(in the rows, 128 means zero)
A single turn carries every row of the set below to another of its rows. Some are shown first; where does it send the rows asked next?
Z_553: [120 145 167 122 141 136 154 103 154  95  95 129 103 156 130 124  83 117
 130]
Z_656: [118 149 174 134 124 149 168 117 147 112  82 124 107 152 137 120  90 118
 123]
Z_764: [141 137 116 116 135 120 174 130 142 118 110 132 126 160 108 143  90 121
 148]
Z_121: [112 148 102 162 150 104 166 113 117 105 112 143 122 143 147 153 117 118
 119]
Z_331: [115 134 120 171 152 115 119 126  94 104  97 113 114 137 148 116  97 114
 106]
Z_924: [139 123 121 109 158 107 141 131 116 135  83 143 118 139 146 117  77 116
 121]
Z_473: [108 147 131 143 133 131 107 120 104 122  93  99 131 147 116 136 121 123
  82]
Z_26: [129 148 140 125 148 121 155  96 175  92  91 136 106 157 134 125  88 113
 124]
Z_294: [141 141 105  97 152 138 133  97 124 150  83 139 112 148 139 128 100 125
 107]
Z_486: [156 115 130 140 113 134 149 104 163 119  94 131 134 161 138 125  94 114
 138]
Z_466: [138 149 105 134 137 124 138 103 106 112  76  86 134 169 113 134 118 134
  79]
Z_633: [100 151 122 135 168 108 130 132 120 118  72 115 140 135 152 109 110 134
  97]
Z_768: [145 120  87 156 147 125 151 124 141 117 103 125 117 130 128 131 118 116
 148]
Z_383: [128 128 124 127 124 149 164 119 133 114 123 128 103 157 120 140  93 125
 154]
Z_651: [136 151 122 162 128 131 172  85 115 130  80 127 148 160 154 144 125 126
 104]
Z_878: [102 156 127 137 168 113 141 122 111  71 112 133 121 144 130 128 103 129
 109]
Z_495: [113 162 152 136 121 148 189 126 150 124  80 122 108 151 136 131 101 122
 117]
Z_412: [123 108 104 111 111 154 150 109 132 138  89 109 104 160 142 137 110 132
  99]
Z_397: [108 147 143 138 139 131 167 141  96  74  95 109 122 156 123 124 107 141
  99]
Z_380: [144 129 100 145 131 141 161 107 139 145  91 107 144 143 122 143 129 126
 137]
Z_489: [123 162 118 127 145 121 175 105 176 106  90 134 106 156 132 136  99 117
 117]
Z_653: [110 165 100 148 156 127 182 116 106  84  99 118 121 154 141 132 113 140
 104]
Z_207: [109 119 117 129 142 116 136 131 131  83  73  88 123 158 141 110 112 144
  88]
Z_997: [136 140 113 157 135 113 139 152  98  99  75 103 112 147 124 116 109 122
  83]
Z_145: [125 137 126 149 132 112 116  97 146  99 103 148 131 146 134 147 129 111
  96]
Z_884: [123 142 159 145 131 130 119 108 131  86  81 124 147 150 137 113 114 128
  82]
Z_672: [113 130 113 125 147 141 142 107 118  88  76  84 110 164 144 108 116 153
  93]
Z_938: [ 95 135 122 123 155 104 130 135 130 103  77  97 141 147 136 120 113 139
  89]
Z_164: [143 146 138 148 133 134 191 120  81  99  85 121 118 165 131 134 110 134
 117]
Z_942: [104 162 116 131 173 134 135 109 105 122  75 111 127 141 155 108 113 143
 101]
Z_982: [120  90 120 124 117 123 158 144 124 123  88 111 109 151 149 127  86 123
 115]
Z_410: [159 116 130 137 144 137 131 136 121 106  96 128 109 131 108 115 110 119
 147]
Z_61: [118 147 112 137 160 146 142 105 105 103  70 101 108 151 161  98 112 149
 100]
Z_909: [120 107 138 100 132 118 136 118 128 144  87 117 141 153 133 137  87 121
 111]
Z_293: [141 125  88 121 137 143 156 122 119 129  84 134  81 145 153 117  99 126
 108]
Z_448: [122 166 124 139 128 134 188 119 169 121  76 129 111 152 141 133 105 118
 110]
Z_994: [156 134 162 135 115 141 140 104 110  94  75 127 127 168 118 127 122 129
  92]
Z_840: [131 151 132 155 120 143 160 102 126  99  68 109 147 162 150 116 124 139
  77]
Z_12: [118 143 112 148 156 127 120  76 102 118  99  95 136 158 136 134 106 126
 102]
Z_837: [135 156 121 121 132 147 166 137 129 132 109 144 105 147 112 137 102 123
 143]
Z_253: [144 137  95 163 156 109 150 110  96  94  81  99 118 159 143 113  95 125
 104]
Z_980: [147 122 112 131 142 140 115 102 147 121 105 125 124 136 108 135 127 118
 137]
Z_940: [132 131 142 134 138 115 135 132 112  70 107 142 101 151 111 137 113 121
 108]
Z_609: [155 122 118 152 133 138 176 141 112 130  82 110 129 139 123 123 112 125
 147]
Z_13: [157 125 144 128 129 153 140 119 119 134  83 109 136 145 102 126 121 128
 136]
Z_615: [163 144 126 135 118 132 152 122 160 139  80 148 137 150 129 122 103 113
 125]
Z_815: [124 158 116 155 149 125 133  82 140  96  85 132 146 149 157 120 120 127
  87]
Z_369: [151 135 133 147 108 161 142 113 151 135  93 143 115 147 141 119 106 117
 132]

Z_553 goes to Z_26
Z_938 goes to Z_633
Where do these go?
Z_878 goes to Z_815
Z_293 goes to Z_412
Z_466 goes to Z_997
Z_980 goes to Z_768
Z_121 goes to Z_651
Z_486 goes to Z_764

A single turn carries every row of the set below to another of its rows. Some are shown first; where does it send the rows asked next?
Z_137: [135  89 144 139 103 108 130 129 127 141 122 158 158 156 106 121 137 119
  96 147 121 167 113 126 118 116 117 163 145 138]
Z_787: [128 145 105 140 150 109 139 141 115 111 119 128 134 107  94 161 161 144
 121 144 113 120 107 150 123 117 102 108 148  87]
Z_478: [136 100 151 142 105 106 109 129 129 128  96 140 162 156 118 121 125 118
  95 162 138 159 122 131 123 111 116 148 144 138]
Z_76: [131 146 112 132 125 131 144 119 119 132  95 133 129  90 129 117 163 111
 131 133 109  95 141 138 130 132 100 108 145 103]
Z_905: [132  94 153 140 111 114 105 145 140 126 109 152 162 146 115 129 131 112
 106 164 137 158 124 122 108 110 117 157 143 139]
Z_152: [103 149 127 161 139 114 149 115 145 136 143 140 125 107 135 142 157 144
 139 132 109 119 137 150 120 107  93 135 144  83]
Z_68: [123 158 101 156 152 151 145 124 126 128 141 116 145 119 122 130 137 120
 130 115 112 122 134 124 130 127  96 134 120 149]
Z_952: [135 109 130 111 100 139 113 124 126 140 110 121 133 165 100 100 130 133
  99 156 146 131 105 137 132 113 131 133 158 100]
Z_228: [124 131 128 134 121 101 145 129 139 107 109 138 161 117 141 150 169 141
 131 135 129 105 146 141 100 140 115 157 103 116]
Z_930: [136 113 150 135 101 105 109 136 131 127 110 140 157 160 111 115 123 114
 101 160 133 174 119 130 121 117 111 149 130 141]
Z_921: [108 143 126 155 138 113 145 114 144 133 140 146 129 102 142 143 158 148
 133 145 117 115 135 149 121 111  92 129 146  78]
Z_273: [139 114 133 107  96 132 109 131 127 134 117 130 135 162 101  99 128 129
 101 169 145 146 102 133 131 122 123 130 145 107]
Z_98: [123 154 117 148 126 123 153 119 120 133  98 130 132  95 121 121 158 103
 139 111  96 107 151 137 125 125  98 126 137 121]
Z_69: [107 143 130 166 139 106 145 119 145 131 138 148 134 102 144 147 156 142
 134 142 112 124 140 148 118 108  89 137 142  89]
Z_991: [121 154 105 151 148 105 146 141 116 113 123 123 132 113  86 162 158 136
 127 122  99 129 113 149 119 112 100 124 142 102]
Z_701: [125 134 135 123  95 128 120 130 128 141 127 117 129 174  84  99 122 115
 114 128 120 160 114 134 125 113 123 158 134 130]
Z_95: [130 103 130 105 105 149 109 139 136 139 122 134 133 154  98 107 137 128
 109 163 144 125 104 128 117 112 133 139 160  98]
Z_934: [115 124 138 133 107 136 121 139 139 142 131 126 132 164  80 114 129 108
 123 117 116 149 122 126 106 102 129 176 144 133]
Z_154: [126 107 129 125  99 130 138 123 125 152 137 138 132 170  84 109 136 122
 105 123 112 154 106 130 121 112 128 168 149 123]
Z_507: [121 126 139 139 101 124 123 124 127 140 118 115 135 175  86 109 121 113
 111 115 118 156 122 135 123 102 126 166 142 134]
Z_289: [126 133 117 113 117 121 145 127 136 113 115 131 145 121 133 139 172 151
 131 140 137  85 135 145 105 142 125 145 113  92]
Z_250: [128 142 114 155 152  93 140 145 116 105 112 134 146 104 101 171 158 137
 120 141 107 135 114 147 120 116  95 117 142 107]
Z_661: [131 144  94 134 150 164 136 124 122 129 137 119 142 113 130 124 143 134
 122 143 133 101 120 124 138 135 100 110 131 122]
Z_635: [140  88 131 112  99 131 128 125 126 147 126 150 143 157 102 109 143 133
  94 162 133 144  98 129 126 123 127 144 159 107]
Z_182: [116 147 118 127 118 116 153 125 137 115 122 123 143 130 123 141 167 141
 140 110 119  97 143 144 101 136 124 164 104 109]
Z_351: [134 136 110 156 154 138 134 128 125 118 125 135 165 105 146 139 142 126
 117 152 129 124 132 121 132 133  88 117 122 148]
Z_698: [132 140 123 149 129 114 144 123 121 125  86 143 147  86 138 126 161 105
 129 135 107 109 150 135 126 129  92 116 137 121]

Z_228 goes to Z_289
Z_98 goes to Z_698
Where do these go?
Z_661 goes to Z_68
Z_930 goes to Z_273
Z_152 goes to Z_69
Z_635 goes to Z_154
Z_905 goes to Z_95
Z_507 goes to Z_478
Z_787 goes to Z_991

A single turn carries every row of the set below to another of its rows. Some are shown first; where does it send the rows asked next?
Z_11: [143  95 124 131 119 126 122 107 144 123 130 120 123 116 134 160 135 158
 153 121 123 113 142 101 127 108 104 160 125  95]
Z_862: [121 152 141 139 164 100 140  99  99 132 159 108 109 162 149 146  97 111
 129  94 135 127 128 134 122 171 128 122 129 104]
Z_87: [115 124 116 160 135 106 113 125 118 122 131 107 116 121 160 114 137 137
 140 128  99 172 131 117 144 135 110 114 155 130]
Z_781: [149 116  99 148 138  98 143 115 133  99 164 101 116 154 128 154 135 154
 158 111 130 127 148 128 129 103 117 131 159 131]
Z_593: [138 133 117 125 121  94 139 104 114 116 129 125 143 148 147 137 125 154
 168 131 119 126 142 101  97 127 151 115 115 103]
Z_890: [168 111 139 171 159  80 112 112 129 128 149  96 106 141 156 153 104 100
 139 120 128 121 141  95 150 117 131 144 142 113]
Z_601: [121 131 125 154 170 114 125 131 137 111 165 104  90 150 136 145 105 129
 130 102 137 120 127 113 159 148  85 165 155 126]
Z_529: [107 114 126 168 154 102 102 113 115 131 133 110  87 147 148 127 106 128
 119  84 118 138 134 118 134 149  92 124 144 113]
Z_32: [125 123  82 101 159 111 117 109 117 136 127 117 139 154 139 127  93 129
 137 117 124 135 138 135 100 112 108 122 138 117]
Z_899: [136 123 156 122 151 113 125 105 106 138 120 136 124 126 157 142  94 100
 156 158 113 155 145 113 117 135 121 143 111 101]
Z_943: [114 149 142 148 164  95 149 108 100 133 157 100 111 157 146 143 100 107
 130  93 131 129 121 137 120 167 125 118 134 109]
Z_645: [134  86 123 137 127 122 123 118 148 123 127 110 128 122 133 158 134 160
 153 125 122 116 143 103 121 103 104 162 128 108]
Z_143: [157 136 144 132 170 102 142 113 106  98 128 125  88 154 138 131 104 101
 138 128 131 123 114 138 144 149 155 124 129 105]
Z_48: [153 123 116 108 132 109 153 112 130 115 146 110 144 136 137 168 120 135
 174 140 131 114 141 111 105 121 151 137 117 102]
Z_667: [121 138 119 157 136 100 113 130 112 121 129 104 112 121 160 117 136 137
 139 131  95 171 135 111 140 132 111 115 155 130]
Z_284: [106 105 119 184 137  80 137 129 116 139 151 109 104 120 137 143  90 106
 143 113 130 127 139 104 128 153 137 138 109 102]
Z_420: [135 149 169 163 141 121 129 137 116 125 171 104 128 108 141 129 128 120
 152 123 116 150 129 123 148 143 105 154 118 125]
Z_714: [140 107 107 102 146 153 118 140 139  97 119  98 115 147 126 154 134 134
 147 129 132 128 136 123 118 116 128 131 135 109]
Z_399: [158 143 110 117 154 107 134 141 124 102 153 123 108 144 114 138  85 104
 154 137 142 100 124 113 131 135 138 159 104  95]
Z_658: [115 122 105 137 122 110 109 142 130 140 148 111 147 103 138 125 116 140
 142 138 102 135 133 108 133 110  87 154 125 119]
Z_828: [115 134 114 170 138  75 121 109 113 140 169 110  96 122 155 139  91 105
 147 110 127 147 132 100 130 164 125 138 122  93]
Z_390: [128 117 118 139 145  97 128 131 138 145 150  90 145 112 152 139 151 139
 130 126 104 126 118 127 158 146 127 145 155 123]
Z_30: [157 142 110 118 151 110 131 139 129  99 151 128 116 140 112 128  88 115
 149 145 140 102 122 120 125 125 144 152 104  90]
Z_442: [159 140 145 142 156 116 115  92 121 112 132 136 100 136 128 122 137 118
 157 121 129 134 116 101 147 162 143 164 123  91]
Z_831: [113 128 105 131 117 113 123 155 126 138 161 102 137 106 139 128 113 147
 140 135 104 141 137 111 128 113  88 151 128 122]
Z_677: [141 127 116  91 151 156 104 113 132  99 130 109 119 137 146 165 134 132
 144 123 125 142 132 134 121 132 114 133 135  99]
Z_741: [125 125 136 111 145 107 144 114 102 113 130 122  75 157 147 136  82 112
 157 136 119 120 121 102 149 101 105 142 121 100]
Z_947: [141  93 123 126 123 125 116 112 145 126 128 120 124 125 135 154 133 163
 149 130 125 113 143 102 124 106 109 167 125 103]
Z_118: [154 135 103 116 154 108 136 139 130 100 157 128 112 147 116 128  86 107
 156 137 142  99 115 114 138 132 138 156 109  97]
Z_16: [119 148 140 118 144 110 135 111 102 111 125 137  82 153 136 137  78 121
 138 130 125 108 114 107 118 110 123 135 105  96]
Z_3: [109 122 116 137 117 116 153 167 117 117 159  95 127 127 132 129 103 146
 138 132 116 137 134 141 115 126  92 123 127 121]
Z_521: [134 146 122 142 163  97 118 112 124 125 135 119 123 175 154 117  88 134
 151 110 139 124 144  76 111 162 109 145 129 109]
Z_457: [156 121 116 109 141 117 146 111 134 121 152 104 147 136 136 170 116 125
 167 141 142 118 142 115 108 117 146 150 119 100]
Z_421: [154 137 144 137 164 104 135 106 113  99 126 127  87 156 131 124 117 103
 147 125 134 123 107 125 143 155 157 130 127  95]
Z_880: [ 99 125 126 169 160 109 102 119 118 126 141 111  87 148 147 129 107 132
 116  89 126 134 130 116 144 154  92 142 145 113]
Z_707: [141 103 112 155 148 117 114 135 116 116 147 104 128 109 119 136 114 115
 113 101 121 113 124 167 149 124 116 135 124 115]
Z_325: [121 126 122 155 137 103 117 130 111 127 134 106 110 123 160 114 134 126
 143 125  96 172 128 114 151 140 103 123 155 135]
Z_664: [140 113 125 125 130 118 148 123 106  99 116 148 118 137 108 112 111 142
 140 136 121 121 125 150 122 152 116 144 114  91]
Z_591: [137 139 107 144 148  93 112 131 142 146 148  95 150 115 139 126 142 137
 115 123 113 122 111 126 126 142 145 137 149 121]
Z_823: [107 143 145 144 167  99 145 113 102 135 156  98 110 161 145 145  99 113
 128  98 136 130 124 140 113 171 128 124 128 112]

Z_32 goes to Z_899
Z_658 goes to Z_457
Z_11 goes to Z_118
Where do these go?
Z_828 goes to Z_390
Z_399 goes to Z_943
Z_664 goes to Z_521
Z_601 goes to Z_3
Z_880 goes to Z_831
Z_741 goes to Z_284
Z_645 goes to Z_30

A single turn carries every row of the set below to another of its rows. Some are shown first; where does it send the rows asked next?
Z_602: [146 127 148  92 122 134 114 131 147 128 126  89 157 137 118 118 142 115
 145 104 114 128 112 111 142]
Z_138: [160 122  87 155 154 138 120 145 150 106 126  94 130 120 158 140 153 122
 110 133 130 128 126 171 136]
Z_105: [178 122  93 169 131 113 130 143 142  93 126  82 134 139 154 139 133 120
 131 140 149 145 127 152 127]
Z_312: [121 143 125 126 106 129 151 122 149 133 176 119 172 130 140 116 154 111
 166 106 117 131 129 144 105]
Z_373: [162 128  99 158 140 144 101 152 139  96 155 101 103 153 145 135 149 120
 133 131 126 117 128 167 129]
Z_848: [170 127 103 152 138 141 101 158 141  86 159  91 106 147 142 142 138 125
 126 132 125 119 129 154 125]
Z_2: [128 144 146 120 102 129 139 131 142 120 180 106 165 124 139 133 129 128
 158 104 124 133 133 114 105]
Z_902: [144 113 125 132  82 144 160 119 133 117 169 124 178 126 120  96 148 109
 146 126 128 117 119 139 117]
Z_238: [173 125 101 171 132 116 121 143 134  97 123  84 126 144 156 140 130 123
 135 137 154 144 129 150 131]
Z_216: [116 148 143 128 105 134 135 124 135 134 173 119 158 135 144 123 142 122
 170 101 127 130 134 131 110]
Z_772: [169 126  95 174 133 117 124 139 134 104 121  91 126 147 158 133 140 117
 140 137 153 143 128 161 132]
Z_247: [151 113 137 126  80 143 154 126 132 106 173 112 175 121 118 107 130 120
 138 125 132 119 122 118 115]
Z_239: [135 142 134 129 115 148 140 141 115 132 157 116 148 107 110 123 135 112
 124 113 151 133 102  97 144]
Z_967: [135 137 107 132 117 143 161 135 130 138 158 125 164 106 107 108 160  94
 125 119 138 133  95 125 140]
Z_871: [145 124 128  95 124 130 130 126 157 134 126  96 167 138 116 106 162 100
 147 109 104 129 106 134 139]
Z_897: [153 123 135  89 122 128 128 132 159 123 131  86 169 131 113 116 148 108
 139 110 105 130 107 117 136]
Z_64: [166 122  93 151 153 137 118 150 150  99 129  86 130 116 157 147 142 128
 105 134 131 128 128 159 134]
Z_926: [160 125 102 153 153 142 108 148 142 103 125  90 121 121 160 148 139 132
 110 130 137 127 131 157 139]
Z_449: [141 119 150 131  80 150 138 123 118 115 167 119 161 131 124 107 128 125
 148 119 141 116 126 117 122]
Z_5: [133 139 128 119 103 124 155 130 155 118 184 106 179 119 135 126 141 118
 154 110 114 134 129 128  99]
Z_706: [145 136 117 124 115 140 157 143 130 125 164 112 164  98 104 121 142 104
 115 120 140 136  96 103 137]
Z_761: [125 143 123 136 118 150 143 133 114 146 151 130 147 115 113 110 154 101
 134 112 149 131 100 119 147]
Z_881: [174 122  88 172 133 114 132 140 142  99 124  88 135 142 155 133 142 115
 136 140 147 144 126 163 128]
Z_555: [167 125  86 156 141 139 113 152 149  92 158 100 113 149 142 131 156 113
 129 135 118 119 125 175 124]
Z_56: [155 126  96 157 155 142 111 144 142 111 122  97 121 126 161 141 150 125
 115 130 136 126 129 169 140]
Z_436: [175 123  91 151 138 136 113 157 151  83 163  90 116 142 139 139 145 119
 121 136 118 121 125 162 121]
Z_280: [137 129 141  98 124 136 116 125 145 140 121 100 154 144 121 108 156 107
 153 103 112 127 111 129 145]
Z_205: [133 119 137 137  83 151 145 117 120 126 162 131 163 136 126  96 145 114
 155 120 138 114 124 137 125]

Z_449 goes to Z_205
Z_967 goes to Z_706
Where do these go?
Z_280 goes to Z_871
Z_105 goes to Z_238
Z_373 goes to Z_555
Z_2 goes to Z_216
Z_64 goes to Z_926

